One turning vector, and how many ticks it has turned
The counts run from 0 to 326.
[ -3 -31 -33 -28  12 -29  49 -11  -6   9  -4 -29 -22  18  12  15   9  -1
   8 -10  -2]  145
[ -1  -8  31 -39  41 -14  17  -6  14  10  30  32   4   0  19   5 -23  12
  15 -32   6]  298
[  1 -18 -13  -5  29 -35  40 -24  15  -2  18  -4  -5  -3 -40  18  17 -16
   9  12  17]  35
[ -7  25  -2 -16  -8  21 -12  43   9 -13   4 -10   1  12  66 -29 -20   5
   2   4   3]  170
[  1  27 -10  14 -13  14 -45  28   0 -12 -30  10  25  13  12 -30 -32  18
  16  21  16]  117
[ -3 -21   5  31  42 -23  27  47   7  17  13   3  -8   9  -6  -9   0   0
 -15 -11  31]  44
[ 44 -20   4 -12   9 -27 -13 -10   4 -39  15  -7 -29 -22  -5 -23 -38   2
  19  34  -3]  264
[ 26 -18  -9   5  28 -32 -14 -32  -1 -30  19   9  14  18 -23 -12 -44   5
  10   9  34]  242
[-31 -14  -2 -25  -4 -13   1  51   4   2 -29   9  -5  -6  36   3 -14  23
  40   7  -6]  246
[ 13  11  20 -38   5  -1 -18 -42  20 -17  -2  24  24 -13 -11   5 -30  12
  39  16  -7]  103
[ 10 -23 -13   4  18 -34  36 -21  14  -3  11  -7  -8  -4 -47  24  21 -13
   0  21  25]  143
[  9  20  26  29  25   7  -5  32  32   0  17  25  13 -21 -25 -11   2 -24
   3  25  33]  173
[ 11  13 -12  20 -22   6 -17  45  13 -11 -29 -11  -1 -22 -11 -24   1   0
  14  55 -11]  140
[-30  -8  -9 -18  -9  -1   1  60   7   5 -29   3  -5  -7  23  -4   2  17
  34  17  -8]  138
[ 10  35 -17 -31 -24  23  -1 -36   8 -12   8 -13  20  20  33 -20 -24   3
   2   5 -14]  310
[ -9 -13 -12 -21  29 -33  23 -36  -7  18   5   6  16  31  -7  22 -13  13
   1 -38  20]  221
[ -1 -38  11  -7  23 -45  28   3   5  19 -15   5 -15 -11 -34  16   2  26
  17  -6  13]  13
[ 12  -5  24  21   9 -12  12  41   1  30 -17  -7  -1   6  -3 -20 -12  41
 -11 -29   6]  207
[-21  14 -16 -18 -18   2 -32  27  -8 -11 -25   2   7  27  37 -21 -39  31
  18  -9 -10]  224
[ -8  -6 -33  32   3 -19  26  35 -10  17 -18 -29 -10  27  -7  -4   6  23
 -22  -6  15]  22
[  3 -24 -44 -30  -3 -29  39  -3 -13  -7 -10 -44 -36  21  32   1   0   8
   9  -1 -12]  254
[ -6  15 -28   6 -30  19  20  36   6   8 -17 -28  -9  -5  18 -16  23 -15
  -1  28 -13]  270
[ -4 -22  -4 -26  39 -35   2 -22   5 -19  19  27   9  10 -18  13 -30   5
  20  -4  35]  243
[-31   5  -6  27  30 -14  24  53   7  15  12  14  10  12  -3   1   9   7
 -10  -5  37]  260
[ 33   1 -20  28  13  -5  19 -27   8 -16  40 -13   7  12 -28  -7  -2 -26
 -29  23  27]  273
[ 18  13 -17 -37 -27   2  19 -32  -4  -3  -1 -29  -4  20  41 -16 -24  16
  -3 -17 -30]  309
[-22  38 -15  -8   3  26  38   2  28  30  10  14  19  12  -3  17  27 -26
  -5  -6  17]  182
[ 22  -1 -28  -3   9 -22  14 -60   3 -16  19  -1  24  29 -33   6 -20   5
  -1  -2  17]  3
[ 10 -18  30   5  33 -23  44  21  26  30  11   0 -19 -25 -22  -5  13   3
  -7 -12   2]  175
[  1  29  -6   3 -13  15 -44  18   6 -15 -18  10  29  12  18 -25 -37  11
  22  18   9]  225
[  4   0 -28 -28 -29   1  -6 -40   6 -32 -26  -7   8  -3   7  -5 -18   3
  33  37 -14]  125
[ 20  23  -5 -43 -25  22   4 -34  22 -23   9 -16  -1 -13  24 -15 -12 -20
  13  23 -29]  71
[ 12 -15   6 -18   0 -14  57 -21   9  27  13 -28 -20   5  -4   0   4  16
 -14 -28 -18]  307
[-22  13  11 -36  14   3   7   2  26 -12  14  25  10 -23   3  19  13 -33
  34  22   7]  50
[-25  29  -7   4  -1  18  41  25  24  36   5  -2  15  18  11   3  30  -6
 -20 -17  12]  183
[ 30   3  34 -24  15 -14 -14 -42  25 -18   9   9  11 -14 -19  -9 -35  13
  26   7  -7]  319
[-14   2  -6 -34   2   9  12  30   1  -6   8  -9 -10  20  61 -11 -18   4
   4 -20  -1]  169
[ 42  18  -9  36  -5  11   3   6  -6   5  14 -37  -2  17   1 -43 -22   6
 -35   1   1]  294
[-15   3  -9 -13 -24   1 -14  51   1  -6 -44  -8  -5 -13  26 -13  -6  10
  33  31 -13]  247
[  9  12  36  25  36  -2  16  37  30  17  26  19   5 -25 -34  -5  20  -9
   3  16  29]  282
[-11  29 -36 -11  -3  13  -9  -9   3 -30  11  10  23  25  21  -5 -17 -22
   9  26  30]  257
[ -2  -5 -46 -32 -20  -7  10 -16  -7 -36  -5 -35 -15  25  45 -11 -25  -4
  10  14 -13]  255
[ 38 -14  16 -15  -5 -19 -16  -7  -1 -12 -12 -19  -8  -7   4 -28 -44  34
  16  -3 -23]  101
[ 18  -5  27 -20  40 -10  12 -31  13  -4  45  25  11   7  -4  -4 -26  -7
   3 -16  23]  297
[ 17 -31  -2   6  18 -34   9  41  -5  -4   3 -28 -37  -7  10 -31 -29  26
  -2   6  -1]  154
[-31  14   4 -20 -17  12  27  24  17  36 -32   6  23  -1 -13  20  28  20
  25   0  -9]  106
[ 24 -34   2  -3  19 -30  10  31 -11  -2   5 -26 -36 -11  20 -21 -30  18
   5   6  -4]  46
[-11  18 -10   8 -35   7  26  25  11  36 -47 -11   7   4 -12  -1  26  30
   4  -5 -13]  107
[  6  25 -11  28 -12   5 -42  38   6 -17 -32   4  15   3   1 -30 -27  18
  14  25  13]  9
[  7  38   9  14  -7  28 -26  48  17 -14   5  -3  16 -11  31 -42 -21   4
   2  28   5]  63
[-26   4 -18 -23  -5  -3  -3  22 -19   3 -26   6   6  28  50  -7 -34  37
  23 -25  -5]  115
[-24  33 -28 -31 -13   4   9 -34  17 -13  -7  25  35  17 -10  25  13 -17
  26  21  19]  235
[ 22   5  29 -29   4 -11 -18 -41  18 -19   7  26  13 -17 -19  -6 -34   6
  36   7 -10]  211
[ 27   4   1 -39 -20  10  19 -24  13 -10   3 -26 -23 -20  34 -17 -16   1
  12  14 -40]  70
[  8  -5   6 -13  13 -28  50 -28  10  36  10 -12  -5  -3 -33  16  16  10
 -12 -20 -11]  198
[  8 -12  19  18  25 -28  15  18  21  15  -8  22  12 -10 -61  13  11  19
  10   9  25]  120
[ 32  -9 -18  14  12 -31 -15 -21  -4 -32  20 -11   3  20 -11 -23 -42   5
  -3  17  23]  133
[-20  -7  30 -42  23   0  16  26  15  17  10   9  -3 -12  39   5 -16  18
  25 -35 -11]  299
[ 10 -13 -12 -13  30 -32 -15 -33   4 -31  21   9  13  13 -16   0 -44  -3
  12  15  32]  134
[ -1  -3 -35  36 -15 -13   8  34 -14   9 -23 -40  -6  30   1 -21 -10  31
 -19   4  11]  239
